One turn moves each row of this set onto another row. After a few examples, where does it send each row asked below?
budib: [ 22   3  -8  12  -8  -9  19   2  18 -29   6 -39 -23]
nov: [  5   7 -17  24  -9 -18  12  17  29 -12  13 -21  -5]
mopa: [ 17  20 -16 -23   0 -23  -1   4   7 -15   3 -50  -9]
valaf: [ 23   9 -39 -18  -5   8  -1   7   1 -16  11  -5 -13]
sem: [ -9  21   0   2   9  29  11  -1  17 -19 -16  -8 -36]
Datok: [ -9  19 -16  -7  26  30  -2   7  13 -25 -27 -17 -11]
tetef: [ -8   0 -40 -11  10   2   1   2 -20 -26  -4  -5 -25]
moze: [ -8  -5 -23  18  -2  -2   8  -3  -9 -28   6   0 -32]
Duniz: [-14  26  -9  -8  23  10 -25   0  13 -19 -20 -26  11]
dif: [ 28  11 -28 -24   2  -3  -2   1  -2 -28   0 -40 -10]
dapuv: [-21  14  25  -3  -5  16  -6   7   7 -25   0   2 -12]
vura: [-28  17  13 -12  12   8 -10  20  10 -25 -13 -16   8]
moz: [-25  16   7 -22  13  20  -1  22   4 -27 -16  -9  -5]
Dor: [-26  15  25   0   1   5 -13  11  11 -24  -3  -9   4]
viduk: [-16  31  12   3   5  -3 -27 -10  17  -7  -4 -21   0]
Zagun: [-30  12 -20   4   7 -37  -6   8   0  -9   1 -28  -8]
mito: [ -4  21 -25  -5   0 -27   8  24  25   1   6 -32  -2]
sudor: [ 12  16  -4   0  -7 -26  11   5  19 -15   7 -50 -17]
rofel: [ 31   2 -22  -2  -2   5  12   0   4 -37   2 -33 -18]
dep: [-21  12 -38 -20  15 -19  -6   9 -14 -14  -5 -22 -11]
Rupa: [  8  22 -38 -31   2 -10   1  19   7  -2   5 -22  -8]
muzit: [-14  28  18   9  -4   8  -6 -11  21  -7  -1 -10 -29]
pegog: [ 22   0 -26  18 -12   4   7   6  14 -23  15  -4 -11]
lobup: [-22   2 -11  28  -5 -26   4   1   3 -17   8 -14 -21]
kon: [-19  13  14 -17   3  26   2  13   2 -27  -8   1 -17]

budib goes to mopa
sem goes to viduk
Now find these:
dapuv goes to vura
Rupa goes to pegog
tetef goes to lobup

One turn moves each row of this set onto another row. After a few examples, where does it send each row asked below?
vizi: [-12   4   4   3 -19  -2  24 -24 -18  12 -23  -4   5  -8  -9  -7  18   1
 -23 -16  11 -16  -6   7 -12 -19   6  18]
zalav: [ -8 -32  -9 -13  25  -4  -7  -7   4  -2  30 -25  20   7  -5   2 -12   6
  -5  -2   5   1   9   4 -14  15  23  -4]
Viz: [ -8   7  -7   8 -36 -13  23 -26 -20  11 -12  -4  11 -10   1  -5  18   9
  -8 -20   4  -5  -2  -7  -6 -16  -4  12]
kal: [  1 -27 -11  -7  31  -4  -4  -1   8 -11  27 -20  16   6  -6   1  -9   4
 -11   0   4   7  13   3 -15  18  29   1]
zeso: [ -6   9  -1   4 -31  -4  28 -19 -19   1 -22  -6   4  -6  -4  -5  15   8
 -16 -25   6   4  -5  -9  -8 -18  -1  19]
rab: [  2  -6   6   1  -1   1  -6  16  -5   6 -10  16   4  13  31   5 -41  -4
   2  -9   5  23  -8  19  -7  -6  12   8]
Sivu: [ 28 -11  23 -28   9  -1  14  15   1  12   0   3   0  -3   6   6   3   5
 -11   4 -13  -8  14  -5  -4  29 -17  -4]
Zumo: [ 15   2 -12  18  14  20  10 -13 -12 -18   2   9   4   3  25  -3  10   3
   3 -16  10  13 -14   7  37 -29  -3   8]
Sudi: [  0  -1   5   7 -13 -11 -10  13  -9   4  -8   5   1  14  27  -3 -28 -11
  18 -11   2  31 -12  13   2  -7  15   6]
galop: [ 15  -7  -6  15   9  39   5   0 -20 -20   4  11   2  -1  30  -4  14   5
   6  -9  11   6  -8  16  24 -26  -7   7]
Gofu: [-31  27   0   4   6  -9   8   4  -6  -1   5   9 -27   2 -27 -11  22  17
  -2   4 -11 -15   7   0  -3   4 -12  -7]
Ges: [ 16  -5  23 -33   6   3   7   6  -4  26  -1   2   2   3  -5   2  13   0
   4   0 -12 -17  11  -6  -6  30  -4   0]
tarom: [-35  16   2   9   8 -15   8  -1  -3 -10   3  19 -26 -10 -21  -3  21  17
  -1  -5 -20 -16   2  -5   0   2  -8 -15]
Nada: [ 12 -20  19 -35  13   0   9  20  -7  23  -5   4   0   7  -2   2  15  -4
   3   1  -5 -22  11  -1 -10  20  -7  -2]
numel: [-33  27  -2   8   9 -15   5  -5  -7  -6   2  18 -26  -4 -24   7  17  11
  -1  -3 -14 -12   9   1  -3   2 -15  -9]
kilov: [ -1   5  -6  -2 -26 -10  24 -22 -24   7 -20  -9  -1 -14  -6  -3  15   7
 -17 -23  13  -9 -10   0 -15 -16  -2  10]
kiren: [-32  25   3   8   0 -18   2   0  -4 -11   1  26 -19  -5 -23   3  18  17
   1  -5 -13 -10   7  -9  -1   0 -11 -16]
belud: [ -1 -28   1  -6  31   0  -7  -7   8 -15  22 -19  13  -1   2  13 -14   6
  -2   9  -1   7  13  10 -19  18  27   3]
nek: [-13 -28 -13 -12  32  -1  -3  -9   1  -5  31 -18  23   5  -9   2 -10   7
  -8   1   4  -3  11   2  -9  15  26  -2]
Sene: [-35  16   1  11   5 -14  -3   0  -1  -9   4  20 -25   0 -23  -5  23  18
  -1  -6 -16 -12   9  -4  -1  -1 -12 -16]
Penor: [-36  24  -2  13   4  -9   2  -3  -3 -11   3  23 -23  -7 -21   4  21  13
   6  -8 -13  -3   5 -10  -3   0  -8 -15]
Zup: [ -4  -7  19   4 -13  -8 -11  12  -6   5  -3  16   5   9  28  -2 -35  -2
   4 -13   3  25  -8  22   3 -10  12  11]
Nef: [ 12  -2  -5  25   9  32  13  -1 -17 -18  12   9   4   2  24   0  17   5
   7  -5  13   9  -9  17  28 -31   0   4]
lam: [ 20  -9  21 -30   3   5  12  19   5  12  -8   1   9   6   1   1  11  -6
   1   1  -8 -14  14  -1  -5  32  -8  -8]
Fedok: [ -9 -30 -10 -11  29  -1 -13  -9   3 -10  31 -21  18  -3  -2   3 -10   5
  -7   6  10   4  12   4 -15  13  20  -4]
Sanak: [ 14  -7  -7  18  15  38   5   2 -23 -21  11   8   0   7  29   0  13  13
   5  -8   7   8  -9  13  24 -24  -8   5]
Kip: [ 17  -4 -11  18  10  31   7  -2 -18 -24   9  10   6   4  24  -1  15   4
   8  -5   8   2  -8  12  29 -32  -6   2]
ren: [ 11   0  -4  17  10  35   2  -6 -16 -18   5   5   4   2  27  -5  15   9
   6  -4   4  11 -19  12  31 -26  -5  11]
kevek: [  1  -8  17   5 -10   7  -9  13  -7  -6  -8  15   3   8  29   0 -41  -6
  -5  -9   6  26  -5  11  -4  -9  12  -4]
zib: [ -9 -28  -7  -8  33  -4  -6  -7  -2 -11  27 -23  18   4   0   2 -11   4
  -6   5  10   6  11   5 -11  24  20  -8]

Viz goes to kevek
Sudi goes to Sivu
Fedok goes to Sene
Now find these:
lam goes to kilov
tarom goes to Nef
galop goes to zalav
zeso goes to rab
nek goes to Penor
belud goes to Gofu
ren goes to kal

